In the rows, 128 means zero.
Rows swapped in pairs by one turn or mirror: which row each one swaps with
Mov: [133 167 122 103 134  87 118 123  78 153 143 111 150 150 127 128 148 116]
fuvas: [135 130 136 111 112 114 163 148 116 160 121 117 117  98  77 134 138 115]
ruli: [124 163 107 133  99 117 130 163 117 132 107 121 125 136 136 157 123 128]
motiv: [ 83 135 112 133 139 140 111 114 108 163 125 121 125 141 109 125 147 119]
letav: [161 151 105 136 151 120 130 105 103 157 129 110 119 155  98 109 110 117]
tar: [164 112 131 132 111  86 121 135 142 125 163 134 122 113 108 109 113 108]
pape: [143 111 117 132 142  88 109 115  90 133 180 119 138 141 121 139 127 136]
Revi: [ 89 137 124 128 128 149 110 121 104 159 123 106 137 127 110 129 143 141]
Relo: [158 121 101 110 108  85 129 119  97  98 131 124 138 124 121 113 140  87]
Poto: [157 130 122 134 119  79 101 147 136 151 151 138 119 105 100 136 121  99]
zasol: [129 125 125 118 114 114 155 146 122 165 123 125 107 107  79 118 140  90]
tavug: [126 128 127 137 107 127 145 149 118 120 128 113 155 162 155 127 129 131]
Fesa: [141 163 115 100 133  87 113 118  78 151 145 111 148 151 124 129 144 111]
segun: [136 133 111 131 136 118  82 100 111 112 139 115 126 149 130 115 109 108]
pozem: [166 106  90 126 122 101 157 116 112 146 146 133 165 120 106 131 152 119]
taba: [133 121 117 145 153  88  98 120  91 125 173 114 129 142 113 138 128 134]
sugid: [164 119 138 133 118  94 124 140 143 147 158 130 115  96 104 118 111 102]
bakif: [157 110 110 115 112  89 137 118 106  98 131 126 128 113 125 106 140  90]
mul: [152  99 134 121 134 153 105 140 130 157 118 130 145 116 138 123 142 122]
zukid: [131 135 140  99 101 109 152 148 115 152 114 107 116 102  80 134 126 116]
bof: [150  98 153  94 140 136 146 142 116 153 117 134 139 126 116 145 138 130]
zov: [119 161 104 127 121 118 131 166 118 130 105 116 137 154 128 149 134 133]
ras: [ 88 125 119 128 120 145 115 121 111 146 116 104 152 130 106 133 141 147]
rer: [168 114 143 129 123 103 136 135  92 107 150 113 157 144  91 101 128 118]
zuk: [131 137 129 111 102 116 152 147 122 150 112 121 117  94  74 129 136 112]
roda: [122 139 108 139 136 129  78 104 120 122 125 120 138 137 134 114 120 105]
lilem: [147 150 120 103 121  79 111 124  79 114 133 113 141 140 122 107 141  92]
mena: [164 107  91 127 123 104 162 114 111 145 137 131 162 118 102 134 149 118]
Zof: [142 126 132 132 116 114 154 143 119 155 130 123 108  99  75 117 135  92]
dun: [113 102 110 127 114 147 136 120 121 141 104  97 151 126 102 128 142 141]
Bofo: [ 83 142 120 142 136 136 106 105 104 152 127 124 127 134 119 122 146 120]
mamo: [137 137 131 131 118  92 136 112 138 152 137 160 145 130 117  87 150 124]
buga: [163 152 135 154 111  96 128 140 139 124 115 142 115 120  93 146 142 124]
Dosed: [138 117 103 133 130 138  83 108 114 141 128 113 136 126 148 114 127  96]
zire: [150 116 151 112 134 112 150 138 115 121 114 140 131 146  89 166 113 122]
rus: [129 145 118 123 114  92 138  88 101 106 148 134 131 145 133 139 117 137]
Moli: [150  93 160 108 134 142 120 144 109 153 115 134 146 121 111 145 136 127]
dala: [117 135 138 128 107 130 143 151 114 119 127 114 150 164 151 129 131 132]
Gavo: [157 121 155 105 136 104 138 133 113 125 114 143 132 150  95 165 112 118]
vumak: [153  95  98 141 132  97 139 106 106 135 171 129 147 123 113 139 132 137]
gad: [151 128 152 141 130 151 110 111 106 143 126 108 124 139 147 118 145 128]
givim: [ 85 142 117 128 128 144 117 120 100 150 111 107 143 135 113 131 151 137]
Vezu: [116 151 148  94 109  92 130 145 112 153 116 103 113 120  91 143 132 131]
viki: [160 111 140 147 127  90 131 137 134 122 157 141 126 104 108 104 122 108]
Kefod: [130 146 117 143 147 116  94 101 104 109 132 119 119 141 137 114 109 106]
puza: [144 165 113 127 123 103 105 162 133 147 111 127 110 125 118 154 120 114]

buga is swapped with gad
lilem is swapped with vumak
rer is swapped with rus
pape is swapped with Relo

